In the data rows, 128 means zero.
Each pair is two rows. How far apart are they, by a hidden measure? 0 means very close, and 30 very far. Two or three weighted sums of its numbers give each row a place; it is the straight-line distance between the places.
tensor([113, 174, 175, 119, 95, 150, 99, 171, 145, 178, 112, 138, 186, 78])
tensor([138, 128, 122, 93, 202, 98, 161, 132, 158, 94, 140, 149, 129, 144]) -> 23
tensor([134, 114, 140, 100, 171, 93, 160, 114, 152, 128, 111, 119, 144, 149])
tensor([147, 120, 136, 119, 129, 115, 129, 101, 111, 132, 135, 139, 123, 132]) -> 3
tensor([168, 156, 125, 42, 175, 104, 159, 118, 158, 157, 112, 144, 148, 147])
tensor([77, 95, 101, 135, 163, 92, 139, 67, 112, 25, 88, 195, 96, 117]) -> 3
tensor([132, 90, 147, 95, 129, 130, 130, 132, 129, 66, 76, 97, 101, 117])
tensor([138, 98, 109, 117, 132, 129, 118, 107, 91, 112, 164, 92, 159, 160]) -> 21
tensor([157, 144, 123, 136, 135, 120, 117, 118, 113, 126, 82, 146, 111, 129])
tensor([107, 133, 79, 90, 131, 129, 141, 128, 150, 86, 111, 125, 115, 136]) -> 14
tensor([100, 107, 132, 160, 118, 130, 118, 154, 131, 143, 155, 129, 133, 142])
tensor([129, 129, 117, 109, 98, 135, 102, 77, 135, 108, 119, 127, 79, 158]) -> 5
tensor([115, 180, 123, 104, 119, 137, 122, 133, 129, 138, 131, 127, 108, 131])
tensor([20, 104, 144, 200, 118, 75, 141, 206, 108, 76, 137, 102, 107, 71]) -> 4
tensor([117, 151, 100, 120, 122, 131, 145, 118, 136, 121, 84, 138, 126, 113])
tensor([109, 178, 129, 141, 99, 136, 126, 162, 121, 128, 95, 149, 114, 137]) -> 12
tensor([125, 171, 120, 110, 125, 142, 138, 140, 145, 104, 175, 176, 105, 113])
tensor([159, 151, 182, 27, 238, 56, 189, 100, 162, 125, 132, 125, 143, 108]) -> 6
tensor([114, 79, 134, 78, 147, 123, 132, 120, 143, 123, 125, 98, 139, 139])
tensor([127, 157, 141, 118, 123, 142, 116, 131, 131, 147, 132, 174, 103, 121]) -> 14
tensor([129, 134, 106, 127, 136, 125, 131, 123, 137, 96, 197, 110, 157, 146])
tensor([133, 17, 139, 140, 172, 122, 140, 134, 102, 133, 173, 61, 139, 171]) -> 17
tensor([113, 117, 127, 106, 127, 125, 137, 168, 112, 90, 98, 183, 106, 112])
tensor([133, 117, 152, 133, 127, 133, 129, 118, 147, 126, 131, 134, 96, 121]) -> 9
tensor([137, 135, 168, 104, 140, 124, 132, 114, 135, 76, 112, 119, 164, 148])
tensor([135, 149, 136, 142, 156, 128, 124, 109, 119, 111, 112, 120, 128, 149]) -> 12
tensor([156, 109, 110, 97, 141, 124, 143, 109, 148, 93, 81, 119, 105, 142])
tensor([76, 158, 166, 135, 71, 149, 131, 191, 144, 95, 157, 185, 71, 138]) -> 20
tensor([126, 166, 115, 91, 134, 152, 136, 139, 121, 129, 120, 129, 123, 128])
tensor([146, 144, 133, 67, 161, 99, 146, 111, 156, 60, 127, 127, 149, 148]) -> 23
tensor([88, 141, 118, 168, 118, 122, 162, 113, 147, 105, 141, 189, 160, 96])
tensor([32, 138, 201, 194, 79, 104, 124, 216, 100, 112, 200, 100, 103, 82]) -> 18
tensor([114, 208, 111, 139, 149, 125, 131, 102, 114, 101, 157, 197, 117, 130])
tensor([84, 133, 101, 133, 107, 127, 143, 120, 133, 133, 176, 143, 158, 89]) -> 16
tensor([94, 97, 69, 133, 114, 142, 137, 112, 141, 135, 138, 120, 128, 119])
tensor([150, 66, 143, 155, 116, 115, 131, 113, 127, 92, 90, 141, 87, 110]) -> 26
tensor([142, 106, 180, 140, 116, 137, 119, 150, 129, 113, 142, 133, 139, 126])
tensor([107, 87, 137, 134, 140, 136, 139, 129, 158, 77, 114, 165, 116, 124]) -> 8
tensor([49, 121, 119, 163, 155, 74, 133, 160, 157, 148, 115, 88, 94, 118])
tensor([93, 184, 183, 185, 100, 156, 104, 158, 140, 190, 150, 129, 178, 70]) -> 15
tensor([72, 184, 140, 146, 119, 117, 138, 186, 110, 101, 89, 164, 92, 95])
tensor([99, 119, 158, 177, 96, 165, 85, 136, 147, 171, 171, 123, 183, 97]) -> 5
tensor([98, 115, 119, 161, 84, 154, 85, 146, 88, 172, 154, 83, 168, 165])
tensor([145, 177, 147, 121, 121, 132, 122, 110, 92, 149, 78, 134, 133, 171]) -> 14
tensor([123, 89, 109, 103, 154, 133, 147, 116, 159, 100, 150, 146, 92, 124])
tensor([154, 165, 135, 170, 131, 130, 125, 83, 110, 170, 148, 85, 141, 154]) -> 6
tensor([116, 144, 126, 106, 126, 142, 132, 130, 133, 117, 125, 151, 115, 113])
tensor([167, 111, 99, 142, 145, 131, 140, 108, 133, 86, 143, 126, 118, 152]) -> 6
tensor([159, 128, 109, 113, 128, 136, 134, 116, 123, 102, 113, 125, 112, 142])
tensor([139, 135, 133, 116, 140, 144, 131, 139, 135, 130, 91, 148, 122, 152]) -> 5
tensor([145, 57, 125, 102, 130, 139, 132, 114, 138, 112, 152, 120, 120, 157])
tensor([116, 148, 127, 132, 222, 87, 167, 131, 147, 172, 149, 92, 125, 143]) -> 9
tensor([206, 118, 150, 97, 151, 142, 96, 151, 125, 180, 132, 108, 149, 133])
tensor([149, 112, 121, 126, 108, 125, 123, 82, 92, 172, 117, 98, 131, 164]) -> 7
tensor([177, 121, 174, 179, 4, 169, 95, 50, 0, 95, 249, 37, 178, 105])
tensor([150, 148, 131, 108, 155, 124, 140, 112, 132, 162, 131, 138, 129, 145]) -> 19
tensor([167, 101, 144, 158, 114, 140, 93, 142, 119, 110, 103, 139, 121, 128])
tensor([56, 148, 138, 99, 113, 113, 169, 174, 132, 127, 124, 189, 86, 44]) -> 15
tensor([99, 158, 120, 133, 129, 124, 146, 120, 157, 84, 113, 149, 121, 127])
tensor([134, 118, 121, 103, 141, 130, 126, 138, 133, 122, 99, 152, 134, 122]) -> 8
tensor([132, 127, 86, 123, 96, 154, 101, 98, 87, 136, 134, 123, 104, 203])
tensor([105, 135, 159, 117, 111, 144, 129, 132, 133, 134, 145, 144, 135, 121]) -> 16
tensor([158, 137, 131, 156, 129, 153, 128, 129, 124, 103, 118, 124, 136, 164])
tensor([145, 32, 87, 104, 72, 151, 100, 74, 77, 86, 95, 108, 122, 121]) -> 18
tensor([148, 140, 117, 98, 164, 123, 118, 106, 130, 127, 123, 126, 160, 151])
tensor([104, 171, 105, 107, 129, 141, 142, 164, 144, 140, 123, 174, 92, 94]) -> 8
tensor([73, 128, 164, 143, 107, 156, 118, 179, 133, 181, 179, 151, 148, 92])
tensor([116, 160, 106, 145, 128, 136, 143, 119, 150, 94, 87, 156, 111, 114]) -> 4
tensor([137, 111, 90, 128, 112, 144, 126, 125, 135, 103, 166, 101, 130, 174])
tensor([129, 87, 135, 156, 30, 132, 98, 66, 30, 63, 157, 128, 107, 115]) -> 9
tensor([142, 89, 97, 89, 136, 129, 132, 110, 133, 114, 154, 144, 167, 159])
tensor([106, 142, 144, 105, 141, 124, 135, 134, 152, 145, 121, 138, 147, 136]) -> 14
tensor([138, 125, 121, 100, 127, 132, 111, 175, 135, 157, 120, 99, 131, 106])
tensor([120, 117, 199, 108, 116, 131, 111, 166, 156, 194, 172, 92, 156, 71]) -> 14
tensor([155, 117, 149, 119, 100, 124, 136, 106, 120, 121, 104, 126, 94, 104])
tensor([128, 118, 116, 144, 141, 136, 142, 117, 149, 136, 126, 171, 117, 136]) -> 11
tensor([181, 133, 127, 80, 170, 131, 142, 132, 141, 128, 94, 70, 138, 146])
tensor([135, 165, 107, 87, 92, 120, 116, 85, 131, 104, 111, 137, 82, 149]) -> 23
tensor([144, 135, 109, 87, 134, 128, 129, 115, 133, 47, 131, 148, 72, 113])
tensor([144, 161, 137, 127, 89, 166, 95, 112, 102, 112, 131, 153, 121, 197]) -> 12
tensor([150, 158, 153, 86, 186, 82, 176, 107, 166, 141, 120, 117, 147, 140])
tensor([131, 100, 118, 131, 119, 129, 113, 107, 117, 115, 98, 142, 86, 116]) -> 10
tensor([112, 140, 106, 120, 157, 119, 139, 131, 146, 162, 84, 110, 119, 133])
tensor([145, 112, 153, 76, 144, 127, 123, 144, 120, 122, 88, 131, 134, 129]) -> 10
tensor([145, 104, 142, 138, 125, 130, 119, 126, 115, 98, 157, 127, 113, 119])
tensor([141, 185, 100, 66, 160, 116, 143, 119, 143, 120, 107, 129, 112, 138]) -> 7
tensor([152, 127, 135, 178, 44, 123, 80, 37, 7, 141, 251, 79, 143, 139])
tensor([115, 124, 179, 113, 128, 114, 150, 149, 135, 117, 138, 186, 114, 57]) -> 16
tensor([153, 114, 126, 145, 143, 121, 118, 94, 100, 159, 164, 102, 126, 146])
tensor([208, 125, 119, 118, 103, 157, 72, 96, 59, 190, 124, 23, 162, 198]) -> 13
tensor([95, 113, 177, 163, 82, 158, 81, 167, 143, 165, 145, 94, 183, 85])
tensor([106, 159, 103, 141, 133, 132, 142, 110, 141, 130, 164, 168, 123, 111]) -> 26
tensor([17, 128, 135, 169, 89, 147, 148, 126, 106, 110, 168, 150, 170, 56])
tensor([154, 110, 169, 155, 115, 124, 127, 159, 144, 168, 67, 113, 164, 93]) -> 22
tensor([121, 163, 140, 141, 148, 122, 135, 100, 89, 153, 153, 112, 133, 159])
tensor([161, 107, 115, 143, 119, 140, 130, 122, 122, 154, 125, 103, 154, 159]) -> 4
tensor([99, 146, 116, 106, 135, 120, 138, 132, 159, 139, 134, 158, 147, 128])
tensor([140, 73, 94, 153, 117, 133, 126, 117, 110, 158, 105, 107, 153, 146]) -> 15
tensor([155, 145, 121, 148, 112, 141, 121, 120, 134, 154, 134, 101, 151, 140])
tensor([152, 85, 105, 144, 116, 128, 111, 176, 116, 139, 95, 167, 122, 85]) -> 9
tensor([161, 125, 120, 182, 126, 130, 131, 85, 117, 167, 46, 63, 150, 179])
tensor([100, 84, 136, 119, 126, 122, 141, 177, 161, 180, 134, 160, 150, 88]) -> 11
tensor([125, 84, 122, 120, 111, 127, 120, 108, 113, 146, 138, 114, 127, 158])
tensor([168, 142, 143, 119, 128, 115, 123, 152, 161, 165, 141, 101, 154, 98]) -> 12
tensor([173, 128, 131, 108, 198, 107, 131, 156, 144, 125, 148, 134, 107, 114])
tensor([139, 116, 67, 84, 162, 103, 146, 131, 160, 126, 117, 204, 108, 136]) -> 16
tensor([161, 90, 134, 138, 135, 135, 143, 101, 112, 123, 169, 91, 148, 155])
tensor([125, 104, 148, 108, 139, 118, 130, 125, 137, 118, 143, 144, 154, 140]) -> 16
tensor([95, 89, 120, 156, 128, 126, 149, 114, 147, 88, 56, 192, 150, 102])
tensor([136, 118, 126, 135, 130, 131, 126, 122, 121, 75, 147, 90, 103, 131]) -> 13
tensor([112, 102, 134, 155, 86, 159, 103, 145, 99, 179, 165, 83, 171, 135])
tensor([155, 101, 133, 138, 136, 142, 113, 157, 148, 80, 120, 195, 79, 128]) -> 24
tensor([134, 125, 107, 116, 202, 95, 164, 129, 157, 150, 114, 147, 110, 140])
tensor([161, 213, 110, 78, 98, 140, 132, 133, 131, 122, 142, 130, 117, 167]) -> 15
tensor([119, 141, 105, 137, 102, 150, 103, 155, 128, 181, 154, 122, 153, 85])
tensor([129, 134, 132, 82, 124, 140, 125, 123, 141, 124, 107, 151, 146, 140]) -> 14
tensor([134, 40, 76, 92, 114, 128, 130, 112, 104, 143, 150, 157, 121, 151])
tensor([140, 162, 104, 150, 127, 139, 129, 111, 125, 161, 145, 105, 166, 162]) -> 18
tensor([147, 84, 147, 151, 97, 124, 117, 97, 116, 133, 128, 100, 128, 106])
tensor([162, 147, 135, 125, 110, 153, 100, 116, 118, 133, 137, 105, 133, 174]) -> 2
tensor([106, 130, 126, 105, 135, 126, 138, 135, 139, 128, 135, 150, 124, 134])
tensor([155, 101, 155, 131, 130, 141, 140, 109, 121, 111, 88, 58, 122, 160]) -> 21
tensor([170, 62, 139, 91, 134, 159, 147, 138, 165, 51, 137, 124, 106, 167])
tensor([135, 125, 131, 161, 149, 132, 141, 98, 138, 152, 138, 104, 112, 155]) -> 10
tensor([112, 94, 107, 112, 128, 144, 120, 148, 129, 143, 108, 131, 141, 156])
tensor([74, 142, 95, 111, 116, 125, 147, 121, 137, 77, 126, 148, 113, 104]) -> 3
tensor([160, 154, 142, 129, 131, 152, 119, 134, 136, 107, 95, 139, 155, 147])
tensor([117, 133, 149, 118, 114, 140, 121, 133, 144, 121, 110, 96, 123, 130]) -> 9
tensor([146, 189, 146, 102, 126, 122, 133, 130, 146, 134, 137, 165, 144, 129])
tensor([99, 141, 109, 113, 136, 130, 148, 150, 159, 144, 131, 148, 127, 123]) -> 19
tensor([125, 118, 144, 88, 146, 128, 128, 130, 154, 139, 145, 107, 155, 148])
tensor([125, 138, 129, 142, 112, 154, 133, 121, 147, 141, 91, 174, 111, 134]) -> 4
tensor([86, 184, 133, 141, 105, 134, 138, 121, 132, 101, 107, 159, 137, 105])
tensor([102, 154, 128, 123, 122, 127, 131, 182, 175, 134, 147, 129, 126, 105]) -> 2
tensor([95, 143, 132, 109, 183, 77, 120, 160, 88, 167, 109, 48, 178, 130])
tensor([149, 117, 129, 90, 118, 134, 122, 122, 125, 145, 97, 76, 136, 131]) -> 12
tensor([85, 133, 113, 113, 130, 139, 170, 125, 148, 131, 117, 217, 144, 95])
tensor([136, 130, 131, 107, 107, 154, 127, 146, 131, 139, 131, 185, 129, 148]) -> 9
tensor([81, 148, 122, 143, 116, 135, 150, 111, 132, 131, 125, 144, 149, 96])
tensor([150, 106, 149, 126, 122, 127, 93, 124, 123, 152, 168, 89, 105, 138]) -> 8
tensor([156, 115, 127, 89, 160, 121, 137, 130, 150, 101, 115, 129, 101, 127])
tensor([46, 90, 169, 182, 81, 113, 127, 228, 72, 106, 114, 153, 94, 93]) -> 6
tensor([167, 172, 140, 100, 220, 67, 173, 139, 165, 148, 113, 177, 122, 118])
tensor([159, 132, 147, 104, 128, 137, 89, 108, 129, 116, 166, 68, 162, 183]) -> 23
tensor([154, 220, 149, 172, 112, 154, 115, 106, 96, 127, 88, 105, 125, 167])
tensor([90, 117, 89, 108, 136, 127, 153, 122, 144, 95, 172, 185, 125, 87]) -> 25
tensor([137, 125, 102, 85, 240, 72, 188, 132, 175, 153, 127, 88, 120, 109])
tensor([94, 169, 157, 122, 103, 144, 126, 111, 123, 135, 121, 127, 145, 103]) -> 25
tensor([119, 91, 100, 108, 106, 124, 117, 104, 131, 117, 97, 104, 100, 147])
tensor([131, 100, 93, 143, 127, 135, 126, 131, 140, 123, 93, 145, 127, 133]) -> 4
tensor([78, 133, 150, 110, 232, 72, 152, 122, 135, 137, 153, 117, 129, 113])
tensor([154, 139, 130, 149, 135, 133, 112, 85, 71, 129, 153, 116, 131, 175]) -> 4
tensor([135, 171, 140, 182, 31, 135, 94, 42, 0, 71, 217, 91, 115, 113])
tensor([167, 104, 131, 124, 117, 139, 129, 118, 136, 101, 110, 116, 146, 181]) -> 9
tensor([141, 142, 160, 161, 7, 157, 88, 45, 5, 92, 255, 64, 132, 110])
tensor([154, 107, 151, 80, 138, 115, 123, 148, 170, 158, 118, 87, 159, 124]) -> 10
tensor([163, 150, 150, 136, 5, 166, 101, 54, 0, 60, 214, 63, 162, 87])
tensor([18, 60, 125, 201, 130, 71, 142, 198, 118, 176, 156, 102, 94, 67]) -> 17
tensor([117, 230, 199, 56, 141, 98, 146, 161, 192, 127, 142, 152, 167, 54])
tensor([115, 105, 141, 85, 131, 130, 130, 129, 139, 127, 80, 138, 102, 128]) -> 25
tensor([118, 103, 80, 143, 129, 136, 140, 112, 150, 118, 131, 163, 119, 126])
tensor([154, 134, 61, 124, 163, 111, 145, 117, 158, 113, 139, 169, 125, 137]) -> 11
tensor([84, 145, 101, 118, 115, 129, 144, 113, 129, 117, 183, 200, 131, 107])
tensor([105, 99, 138, 162, 112, 138, 127, 120, 132, 102, 153, 177, 128, 117]) -> 13
tensor([162, 122, 139, 148, 115, 139, 124, 147, 130, 108, 148, 172, 108, 165])
tensor([89, 214, 163, 217, 69, 123, 132, 191, 97, 100, 149, 172, 118, 87]) -> 10
tensor([113, 127, 158, 109, 130, 125, 133, 147, 158, 130, 156, 151, 113, 122])
tensor([78, 7, 134, 137, 147, 102, 121, 165, 136, 130, 115, 116, 114, 140]) -> 13
tensor([127, 97, 113, 101, 148, 131, 125, 129, 139, 101, 60, 119, 87, 117])
tensor([157, 150, 115, 97, 156, 125, 143, 116, 154, 117, 101, 111, 122, 140]) -> 8
tensor([173, 72, 116, 64, 136, 131, 129, 100, 130, 92, 136, 177, 110, 196])
tensor([153, 131, 131, 122, 105, 142, 92, 144, 133, 222, 87, 110, 169, 115]) -> 19
tensor([113, 117, 143, 161, 133, 114, 111, 202, 54, 141, 210, 56, 209, 138])
tensor([120, 131, 135, 182, 131, 140, 123, 118, 144, 158, 137, 132, 137, 161]) -> 17
tensor([144, 133, 124, 107, 122, 123, 135, 121, 131, 140, 120, 107, 137, 146])
tensor([86, 143, 116, 156, 144, 114, 153, 102, 149, 68, 142, 173, 131, 81]) -> 4
tensor([133, 84, 88, 133, 130, 126, 128, 110, 126, 85, 80, 119, 116, 149])
tensor([88, 119, 95, 155, 171, 107, 148, 64, 111, 66, 91, 216, 107, 113]) -> 16
tensor([153, 125, 120, 108, 85, 147, 109, 102, 96, 42, 118, 90, 117, 117])
tensor([66, 142, 155, 184, 69, 157, 84, 150, 111, 185, 142, 133, 173, 95]) -> 9
tensor([177, 206, 152, 122, 100, 172, 110, 134, 120, 150, 155, 111, 169, 192])
tensor([162, 177, 148, 119, 201, 100, 147, 157, 146, 133, 82, 131, 108, 117]) -> 7
tensor([149, 157, 144, 121, 131, 127, 129, 123, 135, 112, 148, 67, 177, 152])
tensor([117, 103, 136, 116, 119, 138, 117, 106, 151, 139, 89, 197, 88, 122]) -> 14
tensor([155, 192, 139, 74, 189, 74, 170, 140, 147, 116, 112, 161, 122, 117])
tensor([145, 139, 145, 152, 104, 118, 110, 89, 103, 101, 72, 117, 108, 119]) -> 17
tensor([149, 151, 108, 70, 176, 104, 153, 110, 149, 126, 90, 90, 140, 162])
tensor([125, 135, 117, 124, 113, 152, 130, 139, 132, 160, 113, 126, 126, 127]) -> 6
tensor([133, 152, 152, 155, 129, 146, 123, 134, 130, 163, 98, 186, 118, 113])
tensor([133, 168, 132, 87, 251, 74, 185, 123, 150, 131, 122, 131, 109, 120]) -> 18
tensor([142, 145, 120, 159, 130, 138, 123, 121, 131, 112, 153, 161, 131, 124])
tensor([124, 129, 62, 112, 162, 115, 156, 116, 161, 138, 78, 99, 107, 125]) -> 23
tensor([154, 156, 139, 111, 123, 131, 109, 163, 150, 110, 162, 105, 171, 116])
tensor([114, 127, 119, 139, 130, 140, 129, 134, 146, 118, 86, 186, 116, 122]) -> 8
tensor([181, 114, 137, 87, 131, 167, 119, 131, 114, 132, 132, 97, 128, 153])
tensor([146, 153, 139, 145, 118, 130, 128, 127, 129, 114, 154, 152, 125, 134]) -> 24
tensor([141, 174, 107, 88, 148, 123, 141, 114, 160, 130, 170, 127, 117, 155])
tensor([173, 98, 119, 132, 113, 134, 120, 97, 102, 148, 101, 72, 128, 168]) -> 11
tensor([160, 128, 150, 112, 126, 138, 134, 133, 149, 129, 110, 122, 178, 150])
tensor([150, 173, 132, 142, 124, 137, 112, 149, 139, 153, 105, 159, 146, 123]) -> 6
tensor([136, 137, 85, 187, 125, 141, 123, 74, 97, 174, 93, 94, 139, 155])
tensor([112, 142, 80, 123, 118, 138, 127, 121, 139, 114, 135, 166, 133, 117]) -> 12
tensor([157, 138, 126, 150, 159, 122, 139, 121, 124, 67, 134, 139, 140, 180])
tensor([119, 163, 133, 94, 112, 138, 106, 94, 118, 67, 97, 118, 96, 134]) -> 15
tensor([70, 120, 130, 172, 117, 102, 140, 109, 157, 145, 160, 157, 137, 72])
tensor([141, 145, 117, 120, 182, 129, 132, 168, 138, 85, 126, 175, 120, 115]) -> 7
tensor([144, 120, 138, 137, 138, 129, 136, 114, 127, 186, 125, 106, 160, 150])
tensor([161, 107, 119, 103, 144, 135, 135, 104, 135, 102, 132, 123, 125, 178]) -> 3
tensor([100, 122, 138, 101, 130, 145, 101, 242, 94, 130, 124, 175, 121, 109])
tensor([158, 131, 161, 126, 112, 128, 113, 152, 150, 155, 95, 59, 152, 141]) -> 20
tensor([148, 112, 127, 124, 111, 116, 128, 101, 106, 97, 82, 115, 83, 124])
tensor([118, 101, 137, 226, 70, 130, 125, 189, 98, 104, 107, 149, 117, 97]) -> 8
tensor([84, 175, 172, 147, 85, 151, 95, 144, 129, 186, 204, 129, 181, 89])
tensor([144, 84, 116, 159, 84, 144, 96, 63, 72, 51, 140, 119, 144, 125]) -> 9
tensor([127, 45, 92, 137, 121, 139, 116, 136, 130, 107, 101, 91, 107, 138])
tensor([113, 147, 171, 109, 102, 151, 103, 156, 143, 109, 181, 159, 194, 95]) -> 27
tensor([146, 128, 155, 97, 196, 88, 169, 100, 161, 137, 145, 70, 136, 141])
tensor([193, 140, 109, 136, 87, 151, 110, 87, 90, 152, 116, 95, 154, 200]) -> 5
tensor([157, 133, 79, 111, 120, 141, 138, 121, 132, 135, 94, 98, 136, 159])
tensor([143, 112, 112, 134, 122, 128, 136, 120, 134, 92, 85, 151, 92, 117]) -> 13
tensor([135, 91, 187, 113, 108, 131, 103, 179, 157, 169, 113, 128, 181, 74])
tensor([154, 108, 122, 153, 133, 146, 117, 145, 132, 111, 133, 158, 102, 111]) -> 16
tensor([137, 123, 151, 159, 105, 141, 126, 136, 121, 99, 138, 159, 127, 149])
tensor([117, 163, 132, 100, 128, 131, 142, 136, 139, 132, 78, 166, 116, 130]) -> 8
tensor([145, 91, 124, 122, 132, 118, 122, 69, 111, 76, 101, 68, 139, 159])
tensor([156, 208, 113, 74, 179, 100, 150, 136, 155, 147, 127, 127, 129, 126]) -> 13
tensor([153, 113, 136, 138, 121, 136, 127, 125, 125, 140, 77, 91, 111, 118])
tensor([129, 91, 145, 175, 101, 159, 90, 112, 90, 121, 107, 111, 107, 151]) -> 5
tensor([140, 130, 105, 133, 131, 126, 140, 104, 142, 106, 102, 105, 129, 154])
tensor([146, 85, 130, 130, 134, 132, 128, 132, 129, 176, 104, 135, 91, 134]) -> 6
tensor([149, 119, 115, 69, 118, 127, 127, 122, 127, 133, 130, 131, 107, 127])
tensor([118, 96, 122, 101, 156, 105, 140, 124, 156, 103, 104, 144, 122, 140]) -> 8
tensor([149, 88, 157, 118, 121, 129, 116, 91, 104, 164, 99, 37, 143, 176])
tensor([95, 181, 160, 116, 140, 137, 100, 235, 93, 159, 113, 118, 173, 103]) -> 3
tensor([148, 143, 75, 104, 101, 149, 101, 120, 136, 142, 88, 155, 119, 193])
tensor([141, 143, 108, 124, 152, 117, 131, 121, 136, 149, 112, 126, 131, 149]) -> 5
tensor([160, 114, 110, 109, 127, 143, 115, 140, 134, 67, 121, 193, 108, 134])
tensor([61, 82, 103, 177, 139, 98, 156, 108, 147, 69, 115, 114, 150, 57]) -> 20
tensor([116, 146, 117, 78, 146, 121, 133, 137, 147, 151, 219, 152, 145, 133])
tensor([158, 55, 105, 124, 126, 141, 111, 134, 129, 132, 144, 172, 104, 173]) -> 3
tensor([99, 151, 124, 82, 136, 123, 143, 149, 160, 162, 132, 189, 118, 118])
tensor([154, 95, 117, 179, 107, 135, 80, 147, 109, 201, 138, 100, 154, 105]) -> 10
tensor([157, 178, 163, 116, 113, 122, 117, 156, 139, 118, 99, 99, 161, 105])
tensor([139, 135, 159, 140, 141, 117, 133, 132, 155, 96, 123, 127, 129, 140]) -> 8
tensor([202, 106, 132, 86, 147, 136, 151, 115, 134, 112, 117, 108, 153, 170])
tensor([153, 110, 105, 111, 205, 98, 157, 131, 147, 165, 134, 111, 143, 150]) -> 15
tensor([151, 155, 149, 113, 109, 125, 113, 114, 112, 107, 133, 116, 118, 121])
tensor([157, 173, 120, 128, 42, 136, 93, 69, 50, 91, 205, 46, 152, 134]) -> 10
tensor([118, 106, 91, 138, 126, 125, 157, 121, 144, 129, 151, 169, 138, 134])
tensor([153, 83, 118, 203, 93, 136, 98, 132, 115, 181, 106, 77, 146, 116]) -> 17
tensor([161, 218, 130, 163, 106, 157, 97, 86, 54, 145, 185, 57, 161, 190])
tensor([142, 138, 108, 127, 180, 102, 153, 112, 160, 153, 153, 153, 119, 122]) -> 17
